A single turn carries every row of the set below to another of its rows. Some are shown first; where does it send the rows asked next?
j511: [ -5   0  -1  -3 -14   5   8   0  -7 -20  -6   3 -19   6  -9  10  -4  -8
 -15  -7  16 -10 -10  10 -10   5 -17  11   6  -2   5  -5   1   6  -2 -10
 -11 -12   1]
j95: [  7  13  -3 -13  -2   5   1  -4  -7  -3   8  -8  -8  -5   7 -10   1   3
  -4  -4   3   0  -9  -5  20  10  -8 -20  10  14 -11  14   1  12  -7  -8
 -13   6   2]
j902: [ -4   1 -11 -10  19   7  -7  -7   3  10 -15 -12  -5 -13   3  -5 -15   7
  11  -6  -2  24  14   0   1  -6 -12  -4  -8   8  -5  -5   4  -9  -5   5
  -3  -2  -9]
j185: [-14 -14   4 -15   0  -7   9   9  -1   1  -9   1   1  10  16  -2 -21 -22
  13  -6  10   3 -11  11  11  12  -7   2   3  -6  -3  -2   1   0  -7  -5
   1  13   9]
j379: [ -1   6  -4  -8  -4   2   4  -1   7 -12   8   4   0  15 -21   8  -3   0
   1  -8 -16   0   4  -6   9  16 -13  15 -14  -7  -1   4   8 -13  10  -2
 -15  -7   4]
j9: [  2  15  -7 -11  -1   0   3   0  -3  -2   6  -4   1  -3   8 -11  -4   0
   0  10  -3  -5  -5  -4  17   4  -3 -14  -3  22 -17  18   5   9  -1   0
 -12  10   2]
j492: [  6   5   4  -8  -4  -4  -4 -13   3  -3  -5  10  -4  -4  -9  -9  -5  -8
   6 -25  -1 -17   2   4  -2  -2  -2  20  16 -13  -1   0 -10  23   9   5
   3 -11  -6]
j34: [-21  14   1  -4   6   6   1   2   5   0   2  -7  -9  10   9  20 -13   5
   8   0 -14  -1  13  -1 -14  -9  -3   2  -1   2   2 -18 -13   4  -8   4
 -10  -6   4]
j313: [  0   0   3   0   7  -6   1  -5  -9  -6   3  15   7  24  -6  12  12  -8
  -6   9  -2  -6  -2   4  -3  -9   9  10  -1 -11   2   5  -3  -1   7   5
  15  12  -5]
j167: [-11  -5   9   3   8   3   7  -1 -15  11  -8  -2   5  -5  -3   7 -21 -18
   9  -3  -8  -5 -16   9   6 -15  -4   8   7  16  -6  -6  11   8   9   4
   6  14   4]
j106: [ -2  -6  12  -4  22   6   2   5   0  -3  10  12   8  14   5   0   4 -17
  13  -2   4  -2   2   1   0  -6  13 -18   5   6   0  -9  -6  -8  -8   0
   2  13   0]
j484: [  4   4   1  12 -14   9  -3  11 -13 -15   2 -20 -10  11  15   4  -4  -5
   8   7   7  13   3 -12   1 -11  -9   8  12   7  -7   2   6  17   3   6
   4   8   5]
j270: [ -7   0  13  -5 -10   4 -10 -10   1   1  -2   6 -15   2  -4  -4   3 -12
  -8 -11  16 -14 -11  13 -10  -9  -9  -7   8   4   6 -13  -4   2 -21  -6
  -2 -11  -5]
j995: [  7  -7  -4  -1  -4   1   4   8  -1   8  -5   0  -5   7   0  -1  -3   4
   3   2  -6   3  -3  -5  26  13  -1   8  -8  -1 -26  10 -10  -2  14  15
  -2   8 -14]
j195: [ -3  -6   9   2   0  -2   3   8 -11   0  13  -4   4  23  11  19  -8   5
  -3   9   2  12   8  -6   1  -7  11  13  -2  -9  10   1   9   2   8   1
  13   2  -4]
j939: [ -6  -5   8   6   2  -1   0   6  -9  -7   9  -6   6  20  -2  17  -7   3
  -3   8  -2   9   3 -10   3  -1  14  13   0 -13   6   9  11   2  16   3
  13   2 -10]
j364: [  6   2  -4  -9 -13   8  -7  -2  -5   1  13  -4   4  -9  -6   7 -25   4
  16  -8   6  -1  -9  -6   5  -4  -1  16  21   7   2  -2  -7  19   2  10
  -4  -9  -5]
j586: [  0   2  -6 -10   3  11   0   3   5 -10   8   5  -8  12 -16  14  -6  -5
  -1 -14 -14   5   0  -1  12  12 -17  10  -5  -6  -1   0   8 -17  13  -4
 -10  -4  10]
j985: [ -6  -9   8   0  17   3 -10   7   9  -2  -3  12 -11   0  -1  -1 -12 -16
   2 -21   2   9  -3   6  -1  -5 -12  12  17  -6   3 -14   3 -22   5  -2
  -2   8   3]
j761: [ 16  -1  11   1  -5  -3  -4  -6   5  -7 -20 -16   6  -5 -13  14  -4 -11
  -2 -17   4  -2   8 -10   2  -8  10   5   6  -5  12   5  -1  10 -10   1
 -21 -11  -2]
j276: [ -4   3   1  10   3   3   7   8  27   2 -16  -1  -8 -12  -2  -3   2 -19
 -15  10   9   5   5 -13   0   5  -7   8  -7  -4  -2  -1   4  13   5   1
 -19  -8 -12]
j473: [-11   2 -10  -5 -10   6   6   4  -8 -23  -9   1 -22   4  -4  17 -12  -9
  -9  -1   9  -1  -4   6  -3   4 -19  17  -1  -3  -3   4   6   6  11 -11
 -12 -11   4]
j278: [  4   2 -12  -8   9 -16 -16   1   6  12   4 -14   4   2  -1  -8  -8   1
   3  -6  13 -14   3   2 -16   5   5  -6  -2  -4   9  12  -8   6  -1  -6
   3 -20 -17]
j481: [-10  -9   9  -4  -5 -17 -15  -3  -4  -6 -10 -10   0 -14   4  -3  -1  -8
   1   1  13  -4 -13  -1  -4  -7 -13   5  21   4  -3 -17   9  14 -15   0
   0 -17  -4]
j284: [-13   0   9  -2   2  -7   5  -7   2  -6 -23  -2  14  -8  10  -5  -7  -9
  15  -2   0   4  11   2  -5  -7   2   9  -7   3  -5 -13   1  17   8  17
  10  -8   1]
j827: [ -5   1   5 -13   7   9 -15  -7  10  -3 -14   1  -8 -20  -6  -5  -1  -2
   2  -7  15   3  -1  -4   2   1  -3 -18  26  11  -2  -5  -8   7 -14  -3
   1 -18  -8]
j717: [-17  15  -4  -3   9   1   7   8   2  12   1  18  -3  13   0  -2 -13  -3
   8 -21   3 -11  -1  12 -20 -10  -3  -3  -7   2  -2   5   5  -1  -5   1
   3   2   0]
j131: [  3  -2   8   6 -14   0  -4   9 -11 -16   0 -26  -4   0  14  -2  -7  -6
   4   7  14   8  -3 -13   0  -9 -13   6  23   9  -4  -1   3  19  -2   6
   1  -4   2]
j559: [  2  -7 -12  -7   5  -5  -7   0  -9   0  -5 -17  -9  10   2  19  -7  -8
   4  -3  -2 -16 -10   2  -2  13 -11   4   6  -2   8  11 -12  16 -15  -5
 -12  -3 -11]
j897: [ -4  -3   5 -13   3   9  -5  -3  -3  -2 -10  -3 -14  -7   0  -7  -4  -4
   1 -23  12   2 -13  -4   7   9 -12 -20  25   1  -2  -5  10  13 -15  -9
 -10  -7  -1]
j958: [ -2   1   0  -4   7   1   0   4  27  -3 -13  -1  -9 -16 -10  -4   3 -13
 -14   0  18   7  -1 -12   0   3  -5  -3   5  -3   2   0  -4  12  -6  -2
 -18 -13 -17]
j812: [  9  -5   2   2   6  -6   2  -8   5 -11  -4   5  -7  -8  -9 -14  15  -9
  -1   2   5 -17  -3   3  -4 -13  -3   6  21   6 -10   4   9   7  -5   6
  18   0 -19]
j554: [ -6   2  11 -14 -15   5   0  -1  -4  -1   3 -11 -11  -1  10  -1  -8   7
   2 -10  12 -13   3   7  -3  -4   3 -15  10   5   4 -14   2   5 -23  -6
  -1 -20  -3]
j972: [ -2  14 -10 -11  -6  12  -6   7  20 -12   1   7   8   3 -10   2 -10   3
   7  -8  -8   9  12 -12   8   6   0   3 -10  -4   9   5  -7 -24   7  -4
   5  -5   0]
j716: [ -4 -16  -2   6  -2 -10  -6   7  19   9  -9  -6   9  -2  -4  -2  -1 -10
   9  16  -2  11  -4  -6  16   4   2   7  -3 -13 -15  -2  -9  -1  18   9
 -10   2  -6]
j833: [  0  -7   3   6  13 -10   8   3   7   3 -10   8   0   9  16  16  -6   2
 -10 -10  10  19   5  -1   3  -1  -3  -1  -1   1  -1 -19   5   1 -13   3
   4  -8  14]
j946: [ -4  11  -1 -11 -10   3  -4  -3   8 -16  15  -5  -7  -1  -1 -15 -11  10
   7   4   8 -13   8   9  -1 -10   6  -4   2  12  13   0  -3   3  -2 -18
   8  -9 -12]
j530: [ -7  -6  13  -6   2  -3  -6   1 -12  -1  -9  -2   1 -14   8 -10   4 -10
  11  -4   9 -24  -8   0   6  -3  -7  -2  24  11  -5  -4   5   7 -15  -7
  12  -8 -11]
j899: [-15 -14  -2  -9  13 -13   3 -11  14   7   2   0   0 -17   1   1  -8  -9
   1  12   1   1   0  11   5   7   6   1   1   2  -9 -21 -14 -11   2  -2
   7  -7   4]
j213: [  3  -9  -2  -6  -2  -7   5   9   1   7  -7   3   3   4   7  -3  -7  -4
  12   2  -2   2  -8  -3  27  11  -5   5  -7   3 -25  15  -1  -5  14   8
   2  14 -10]
j879: [ 28   4   8  -5   6   7  -6 -18 -16   8   4  -9   7  -7  -8  -3   0   1
   9 -16  10  -5  -2  -3   3  -1  -5  -3  -4  13   6  10   5   2  -1   0
  -8   2 -10]
j58: [  0 -11  -7   6  -8  -4  -4  12  13   7  -4  -3   4   6 -11  -9  -1  -8
   4   8  -1  15  -4  -4  16   0   7   6  -5 -14 -16   7  -8   1  14  10
 -11   1 -10]
j388: [ -9  -1 -10  -3   0   4   1  -2  -2 -17   0   5   8 -10  12   4  -8   9
  22 -11  -5   8  11   1   6   4   3   0  12   1  -4 -10  -5 -18 -11  10
   8   3  14]
j365: [-14  -4  -9  -6  11   9   4  -1  -6  -3 -25  -8  -3  -6  -4   2  -6 -24
   6 -23 -11   5   0   1  -6  -4   0 -12   4 -10 -15   9  -1 -10  -1  -2
 -16   5   0]
j884: [  0  15  -2  -6  -7   7  -3   9  15  -8   1   2  11  12 -15   2 -15   2
   4  -1  -6   1   5 -15   7   6  -2  11 -11   1   7  10  -5 -21   7  -8
   1  -4  -3]
j78: [ -1   4  -2  -1  10  -5  -2  -7 -11  -9  -2  10   6  21 -11  11   8   4
  -6  13  -3   0   1   0   2  -3   3  16  -2 -14   2  10  -2   0  13   7
  18   5  -4]
j48: [  7   2  -4   6   8  -2   4   0   9 -10  -1   3  -9  -2 -15  -7  15  -8
  -4   2   3  -9   6   4  -9 -21   4  11   7   3 -16   1   9   3   5  14
  13   2 -14]
j383: [ -9  14 -12  -6  -1   8  -4  -8  10 -19  10   1  -7  -9  -6 -13 -12   4
  10   9   3  -7   9   6   2  -9   6   0  -6   5   7   5   2   0  12 -19
   7  -1 -15]

j383 -> j9
j78 -> j884
j106 -> j388
And these:
j586 -> j716
j481 -> j270
j761 -> j492
j946 -> j95
j902 -> j167

A single turn carries every row of the set below to another of its rows. Some are shown first; where does it send the rows asked next?
j45: [ -3   4 -13  -9  11   2  -4   4   6  -9   7   6  11  -1  12 -19 -14  12
   2   6  -7   1  -8   7  -3  -6   2  -3  -5  -2 -16 -14  -9 -14  -9  -1
   3  -6   2   1  -2  -7 -10  11   7 -18  -7  10 -11   5  15]
j342: [ 17 -11  -6  -1   7 -15   2  -2 -15  -4  24   6  10   3   8 -11 -14 -15
   0   0 -15  -1  11  -5 -10  -4   7  -1  -3 -20   9  -3  -9 -10 -20  -9
  -1  -3   0  -2   0   9   2   3   8   1  -6  -5   4   3   1]
j822: [ -9  -2   8   3 -22  -3   4  22  10   3   2  -6 -16  13   1   0   1   3
  -8   1  18   3   8   2  -6   7   1   6  -5   8  10   6  -5  10  -5  -1
   7  18  -6   0  12   6   2 -20  -9   2  -3  -6  -1  -2  -6]
j767: [ -4  -6  -6  -4   7   7 -21 -14  26 -16   9   4   1  -7   1  -2  -1   5
  -8  -8   5  -8   3  -9  -6 -11  -4   5   9   6  -6  10  18   5  -6  -9
 -10  -9   6   5  -4   2 -23   1  -1  -3  -2 -11  -2 -12   0]
j396: [  3  15  -5  -7  22  -3  -3  -2   4  -5  13  12   9   5   3 -11  -9  14
  13  -5 -10   5   1  18   1   0   8  -4   2  -3 -10 -14  -4 -14 -10  -5
   3   2   0  10  -2   5 -22  16  -6   2  -3   5 -13   6   7]
j519: [  0  16  -7  -7  27   4  -1   0   1  -5  12  10   8   0   3 -10  -8  11
  16  -2 -13   2   1  13   0   1   7  -5   3  -3  -5 -10  -3 -13 -14   3
   3   2   1  11  -6   8 -20  16  -3  -5  -8   7 -14   4   5]
j940: [  3   9  -2   0   4  18  -5   0   4  -3  10   8   2  -5  -4   3  -5   6
   3  -9  -9  -5   6 -22   8  -5   7  -9   0   6 -15   9  12  -7  -1  -4
  -5  -8  -9  14   2  -1 -20  15 -12   5 -10   0  19  -5  -3]
j981: [-12  -2 -11   7  -7  -6   0  23  -3  -2 -14  -6  -9   5   0   7  -4  -5
  -9  16  -3  -6  -1   5  -3   6   5  16  -1  -2   8  -1   4  14  10  -3
   1   0 -10   3   4  10  28 -11  -6  -3   4   0   3  -5   4]
j929: [ -3   5 -15  -9   6   5  -5   3   9  -8  12   5  11   2  11 -21 -11  13
   4   0  -4   4  -7   7  -3  -7   1  -4  -7   2 -14 -10 -14 -15 -15   1
   4   2   5   1  -1  -6 -19   6   7 -18  -6  11 -11   5  11]
j128: [ 11  -6  -5   3   1   3  11  -2  10  -2   4   8  16   6  -8  -3   6  -4
   5 -18   2   8 -16  19   0   0   4   3  13  -7   5  -1  13 -13   1  -3
   1  15  11 -16  15   5 -15   9  -1   1   8 -11 -20  -6   1]
j452: [ 18  -1  -2   5  11 -11   9  -8 -12  -3  23  12  18   4  17  -9 -17   1
 -12  -4  -2   0   8  -2  -6   0   7   8 -14  -8   2  -4   3  -1 -14  -2
  11  11   0 -10   5   3   2  13   1  -4   1   5  14  -6   1]
j618: [ -2  -9 -10  -1  -3  11  10  -7   5 -11   4   2   4  -2  -5 -13   3 -15
   3 -15  10   0 -23   6 -11  -9  -1  -3   2   1  16   1  10 -12  -3  12
   6  -1  13 -15   7   0 -12   3   8  -3  -1  -1 -20  -6   2]
j538: [  4   1 -10  -7  -9  11  -9   7   5  -2   8   6  17  -7 -12   3 -13   6
   5   3  -4  -1   1 -15   0  -1  -3 -11  10   9 -20   7  11 -12  -8  -5
 -17  -1 -16   6   5  -3  -3   1  -2  -5  -9   9  20   5   9]
j442: [ 11  -6  -8  -7   8  -7 -13 -20  25 -11   7   6  10  -7  -2   9  -9   7
   0 -10   5  -1   3   5  -2  -4 -16  -2  16  12 -13   3  20   8  -4  -3
 -16  -8   3   3   0   8 -12  -2  -1  -1  -1  -3  -4 -12   7]
j683: [ -9  -8  -8 -13   7   1 -17 -14  23 -15   7   2   2 -12   3   2  -2   1
  -3  -5  -2  -4   0  -5  -2  -9  -8   9  13  -1  -9   2  28   1  -3 -12
  -9 -17   3   4  -5   1  -9   7   0  -7   2  -9   0  -8   2]
j933: [-11  -1  -2   0 -10  -4   5  27   1   8 -13  -4 -11   6  -1   9  -1  -6
  -3  21  -4  -9   7  -1  -5   5  -1  11  -6  -6  10  -5   8   9   6  -4
   2   2  -7  -2   2   5  24  -8  -8  -6   5  -3   2   1   4]
j33: [ -5   0   3   6 -20   4  -2  16   4   1   1  -5 -22  15   3   5   1   0
  -5   2  16   1  -1  11  -5   8  -7   9 -10   8  14   6 -12  13  -2   4
   7  13  -5  -2   8   9   3 -19  -8   1   0  -9  -3  -2  -1]
j818: [ 12 -10  -3   0   3 -17   1  -4 -15  -6  28   4  11   4   5 -15 -13 -10
  -2  -4  -9   4  11  -3  -8  -2  11   0   1 -15   6   1 -10 -14 -21 -12
   1   5   0  -4   2   8  -3   0   7   4  -6  -6   4   5  -4]
j421: [  5  -9  -8   7   1   3   3  -5   0  -5  -5  11  10   1  -9 -11   1  -9
  -2  -2   5  -1 -22   5 -14  -9   6   4   3  -6   5  -6  13 -10   9  -2
   1  -5  10 -17  11 -11  -7  12   7   2  11  -8 -18  -3  18]
j99: [ -7   6  -1  10  -1  -3   8   2 -12  16  -2 -12 -12  -5 -15   9   4  -7
   6   4  -2 -12  14  -8   6  14   9   1  -4   7   5  12 -10   8   9  13
  13   1   4  -4  -4  14   1 -15  -5  -1  -2   2  -7 -12 -13]
j798: [  5   3   7   4 -12 -24   5   0  -6  22   0  -2 -12   5  -5  14   4  -2
   7  -2   3   6   8   3   8  16   3   6  -4  -2 -10  -2  -3  11  16  -1
  16  -8  -4  -1  12   0   5  -7  -7   9  10  -7  -3 -10  -1]
j816: [ 10   1  -8  -8 -11   9  -7   6  14  -5   9   6  10  -2  -6   3 -16   4
   3  -7  -1  -1   1 -11  -1  -4  -9 -20   3  13 -17   6   5 -10 -10  -1
 -17  -5 -12   9   6  -1  -6  -3  -6   1 -14  10  18   3   7]
j326: [  2   6   4   5 -12 -16  -1  -1  -4  16  -2  -6 -16   5  -4  15   3  -2
   5  -6   3   2   0  15  11  19  -1   7  -6  -5  -4   0 -10   6  17  -5
  16 -11  -1  -3   8   6  10 -10 -11   5  11 -11  -5  -7  -5]
j908: [ -8  -2  -6   6 -22  -2  -4  19   7  -1   2  -6 -14  15   3   1   3  -1
  -7  -2  14   6  -1   7  -4   6   2  13  -5   9   9   8  -9  17  -4   3
   6  16  -8   7  13  10   5 -20  -5   2   0  -4   2 -11  -5]
j480: [ -1   8  -2  -9  -1  10  -1  -3   5  -7  12   5   2  -7  -3   5  -7   6
   5 -14  -9   2   3 -15  13  -3   4  -8   3   5 -18   4  19 -14   1  -8
  -2 -12 -11  12   3  -1 -12  14 -13   6  -8   3  21  -1  -7]
j747: [ -9   5  -7  14   2  -2   0   4 -13  11  -2 -13 -10  -5 -10   7   6  -7
   3  -1  -2  -9   4  -2   5  16  13   7   1   3   5  16 -11  14   6  13
  13  -3  -1   4   0  20   7 -14  -3  -1  -5   0  -4 -21 -12]
j662: [ 14  -7  -6   8  19  11  16   3   6  -5  -8   7  12   1  -5   0   1  -9
   3 -10  -5 -10 -14  10  -5  -4   2  -7  10  -8  13  -1  12  -7   3   7
  -4   1  12 -15   7  12  -6  12  -2  -3  -4  -7 -23 -11   6]
j643: [ -5   7   1  15   1   4  -1   4 -14  15  -2 -10 -14  -3 -10  10   6  -3
   5   4   1 -13   4   1   6  20   6   6  -2   1   5  14 -15  10   9   9
  15  -2   1  -7  -3  15   4 -12  -5  -6  -2  -9  -8 -13  -8]
j56: [  4  -4 -14  -4  13   2 -16 -20  17  -8   6   4  15 -13  -9   9  -6   6
   2   0  -2  -7   5  -1  -2  -3  -9   5  19  12 -11   9  22   6  -5  -1
 -18  -1   4  -1  -8  10 -12  -1   3  -9   2  -2  -2 -10   5]
j57: [-13   0  -3   4 -10  -1   0  19  -8   1 -11  -5 -15   5  -2  10  -3  -2
  -4  19   1  -8  -1  10  -2  11  -2  17  -2  -2  10  -2   3   7  11  -4
   5   3  -9  -7   0   7  25 -10  -7  -6   6  -7  -1   5   6]
j214: [  3   4  -4   8 -12 -24  -4   1  -3  15  -2  -4 -10   6  -6  11   4  -4
   2  -7   0   6   1  10   8  15   8  11  -4  -4  -8   0  -7  13  17  -5
  13 -10  -4   8  13   7  10  -9  -9  12  12  -6  -1 -16  -5]
j666: [ 14   0  -8   2  10  -7  11  -9 -11  -6  24   7  17   2  15  -9 -18  -4
 -11  -6  -5  -4   9  -1  -4  -2   6   6 -17  -5   7  -3   3  -5 -16   1
  11  12   4 -11   0   9   3   9   0  -7   0  10  14  -4  -6]

j442 -> j767
j929 -> j519
And these:
j538 -> j480
j128 -> j618
j747 -> j981
j822 -> j99
j452 -> j818
j33 -> j643

